arr =
[[  7.6 -21.5 -63.7  25.5]
 [  0.7   0.1  -9.0  40.8]
 [-61.9  59.3 -13.3  22.4]
 [ 37.2 -18.2   3.5  -3.1]
 [ 20.0 -16.2  -0.4  -0.6]
 [  2.7   7.4   1.5   8.6]
 [ 25.8 -49.8 -33.8 -32.7]
 [-34.9   9.6  -0.5  27.6]
 [-10.0  12.9  28.6  -7.2]
 [  1.9  -0.9   3.1   0.0]
 [  2.4   6.0   9.6   8.5]]
Counting starts at 0.
The entry just right of -63.7: 25.5
The entry just left of the largest entry is -61.9
Read off the bottom entry of the column that holds the largest entry.
Answer: 6.0
The entry at row 0, column 0: 7.6
The bottom-left entry -> 2.4
Read off the top entry of the column that holds the smallest entry.
Answer: -63.7
Read off the entry just right of the largest entry.
Answer: -13.3
The entry directly below 40.8: 22.4
Read off the top entry of the column that holds the largest entry.
Answer: -21.5
The entry directly below -13.3 -> 3.5
The entry just right of 25.8: -49.8
The entry just left of 8.5 -> 9.6
Read off the entry directly below 8.6.
Answer: -32.7
The entry directly below -10.0: 1.9
The entry in the bottom-right corner is 8.5
The entry just left of 3.1: -0.9
Read off the entry just left of -13.3.
Answer: 59.3
Read off the entry at row 1, column 0.
Answer: 0.7
Read off the entry at row 1, column 2.
Answer: -9.0
Read off the entry directly above -49.8.
Answer: 7.4
The entry directly below -49.8: 9.6

Read these off the table that follows.
1) Read off the entry just right of the largest entry.
2) Read off the smallest entry.
[[ 351  -18  588  368  675  605  -58  352  355 -599  102  -61   31  618
  -400   12]
 [ 470 -105  220  292   33  191  622  367 -331  344  336  349    8  -41
   148  339]
 [ 418 -355  522  164  987 -108  305  368   79  184  201   72  314  947
   515  291]
 [ 128  238  527  389  161  653  -40  118  697 -116   35  -73  197  326
   186  218]
 [ 481   67  410  602 -151   35   55  958  344   62  779  863  169 -259
    30  382]
 [  43  596  -40  -73  734  251  700  -14  -57  644  -30   78  403  700
   597  488]
 [ 469  420  343  -39  123   56  481 -124  905  797 -354 -170  533  203
   426  370]
 [ 413 -158  471  471  -59 -257  149  528  412  231  426  587   40  -39
   192   32]
 [ 704  292  817 -151    0  391 -107  268  430 -161 -199 -186  545  138
   561  614]
 [-748   16 -561  838  331  119  481   15  235  558  637  815  245  371
   346  103]]
1) -108
2) -748

Questions about the table below. Indices start at 0.
1) Report the entry at row 0, column 0.
2) Report the entry just left of 1.6.
3) Report the entry at row 0, column 2.
4) Report the top-right entry.
5) Report the entry in the bottom-right corner.
6) Report the entry at row 1, column 0.
7) Report the smallest entry.
8) Report the entry directly below the smallest entry.
[[-0.2  0.5  0.4  0.4 -0.8  0.3  0.4  0.9 32.6 47.0 46.3 46.3 45.8 46.0]
 [ 4.4 45.6 45.6 45.9 46.8 46.2 45.8 46.2 46.4 45.7 45.1 45.1 45.8 45.9]
 [-0.3 -0.2 -0.6  0.3 -0.1  0.4  0.7 -0.1  0.4  0.3  0.2  0.4  0.3 35.3]
 [ 0.0  0.1  0.0 -0.2 -0.3 -0.3  0.0  0.3  0.5 -0.1  0.3  8.9 45.3 46.3]
 [-0.4  0.1  0.3  0.6  0.3  0.4 -0.4  0.7  0.1  0.3  0.2 -0.3 15.8 46.6]
 [ 0.5 -0.5 -0.4  1.6 43.0 46.1 46.7 45.8 46.3 45.9 46.4 45.0 45.9 45.5]
 [-0.3  0.3 -0.2  0.2  0.0 16.4 46.0 46.1 46.4 45.6 46.3 45.6 45.8 46.0]
 [ 0.2 -0.4  9.9 45.0 46.3 47.2 46.5 46.4 46.1 45.2 45.3 45.8 46.3 46.0]
 [ 0.1  0.2  0.1 -0.4 -0.4 13.8 46.1 45.5 46.0 46.8 45.8 45.8 45.4 45.7]
 [ 0.1  0.3 40.7 46.2 46.1 45.6 46.1 46.1 46.2 45.8 46.4 45.7 45.9 45.4]
 [-0.1  0.1 -0.2  0.3 -0.2 -0.2  0.5 -0.3  0.5  0.1  0.0 24.3 45.6 45.5]
 [ 0.8  0.1  0.2  0.1 11.7 45.5 45.9 45.9 46.5 46.2 46.1 46.6 46.0 46.8]
 [-0.3  0.6 -0.3 -0.1 -0.4 -0.3  0.1 -0.6  0.2  0.2  0.9 -0.2  0.4 36.5]
 [ 0.2  0.0  0.1  0.1 -0.1 -1.3 -0.2  0.2  0.1  0.7  0.1  0.4  0.1 40.4]
 [ 0.1  0.3 -0.6 -0.2 -0.3  0.4 -0.4  0.6  0.4  0.3 32.1 46.4 45.6 45.9]
 [ 0.5 -0.9  0.0  1.0  0.5 -0.6  0.1  4.2 45.1 46.0 46.3 45.6 46.0 45.7]]
1) -0.2
2) -0.4
3) 0.4
4) 46.0
5) 45.7
6) 4.4
7) -1.3
8) 0.4

Read these off the array that follows. Indices start at 0.
1) Report the entry just left of 403.
2) Report the entry directly above the largest entry.
3) Report the entry directly below 724.
4) Report the smallest entry.
5) Report the entry at row 0, column 2.
6) Report the bottom-right entry.
7) Report the entry in the top-left corner.
8) Report the entry directly below 661.
636  594  588  650  382  498  310  477  504  483  439  298  295  353  543  584
566  681  447  395  397  457  577  425  501  449  524  508  216  597  329  625
668  540  382  374  384  403  651  582  712  428  595  522  481  526  399  414
285  330  575  682  589  623  548  701  369  582  329  500  601  454  685  467
378  386  311  482  572  542  542  524  529  495  446  560  668  609  423  415
599  202  584  431  571  522  450  489  661  546  614  469  724  469  465  573
561  490  580  489  337  311  277  537  600  283  526  420  558  441  637  533
354  588  426  354  590  522  578  654  424  524  768  497  405  503  469  481
469  585  643  366  602  613  400  385  399  553  587  507  462  473  466  641
1) 384
2) 526
3) 558
4) 202
5) 588
6) 641
7) 636
8) 600

[[-2.066 -0.072 -0.844  0.811 -1.525 -1.134 -0.691 -0.960  1.103  1.221
   0.498 -0.638 -1.354]
 [-2.452  0.081 -0.521 -1.333 -0.810 -0.534 -0.407 -2.671 -0.730  2.037
  -0.915 -0.230 -1.052]
 [ 0.109 -0.231 -0.449 -1.005 -0.597 -2.659 -0.319 -1.364 -0.721  1.092
  -0.489  0.572  0.252]
 [-2.032 -0.465 -0.497 -1.506 -1.693  0.422 -0.613 -0.877 -1.220  1.187
  -1.346 -1.664 -0.631]
 [-1.113 -1.489 -1.218 -0.413 -0.688 -0.573 -0.921 -1.106 -0.634 -2.512
   0.006  0.682  0.587]
 [-0.996 -1.366 -1.363 -0.574 -0.136 -2.023 -1.303 -1.553 -0.537  0.554
  -0.550 -0.383 -0.381]
 [-1.520  0.522  1.140  0.507 -0.766 -0.195  0.963 -1.343 -0.153 -2.544
  -0.793 -1.820 -1.150]
 [-1.052 -1.458 -1.261 -0.387 -2.422  0.199 -1.361 -2.217 -0.226 -0.366
   0.093 -0.485 -0.396]
 [-1.631 -1.665 -1.578 -0.336  1.060 -0.707 -1.537 -1.944 -0.591 -2.140
  -0.364 -1.297 -0.859]
 [-1.640  0.003 -0.332 -2.175  0.445 -0.078 -0.647 -0.538 -1.506  0.035
  -2.110 -1.572 -0.870]
 [-0.159 -1.755 -1.509  0.814 -1.266 -1.690 -1.790 -0.831  0.961 -0.333
   1.210 -1.286 -0.291]]
The entry at the centre -> -1.303
Give the minimum.
-2.671
Give the entry just right of the largest entry.
-0.915
The entry just right of -1.509 is 0.814
The entry just right of -1.364 is -0.721
The entry just left of -0.550 is 0.554
Give the entry just right of -0.688.
-0.573
Give the largest entry.
2.037
The entry just right of the smallest entry is -0.730
Give the entry just left of -0.859.
-1.297
The median entry: -0.691
The entry just left of -1.537 is -0.707
The entry just left of 0.587 is 0.682
The entry just right of -0.691: -0.960

grid =
150,144,160,45,126,131,205,45,93,128,73
86,102,133,106,170,126,110,41,206,166,169
Counting starts at 0.
The top-right entry: 73
The bottom-left entry: 86
Read off the entry at row 0, column 0.
Answer: 150
The bottom-right entry -> 169
The entry directly above 102 -> 144
The entry at row 0, column 2: 160
Read off the entry just right of 93.
Answer: 128
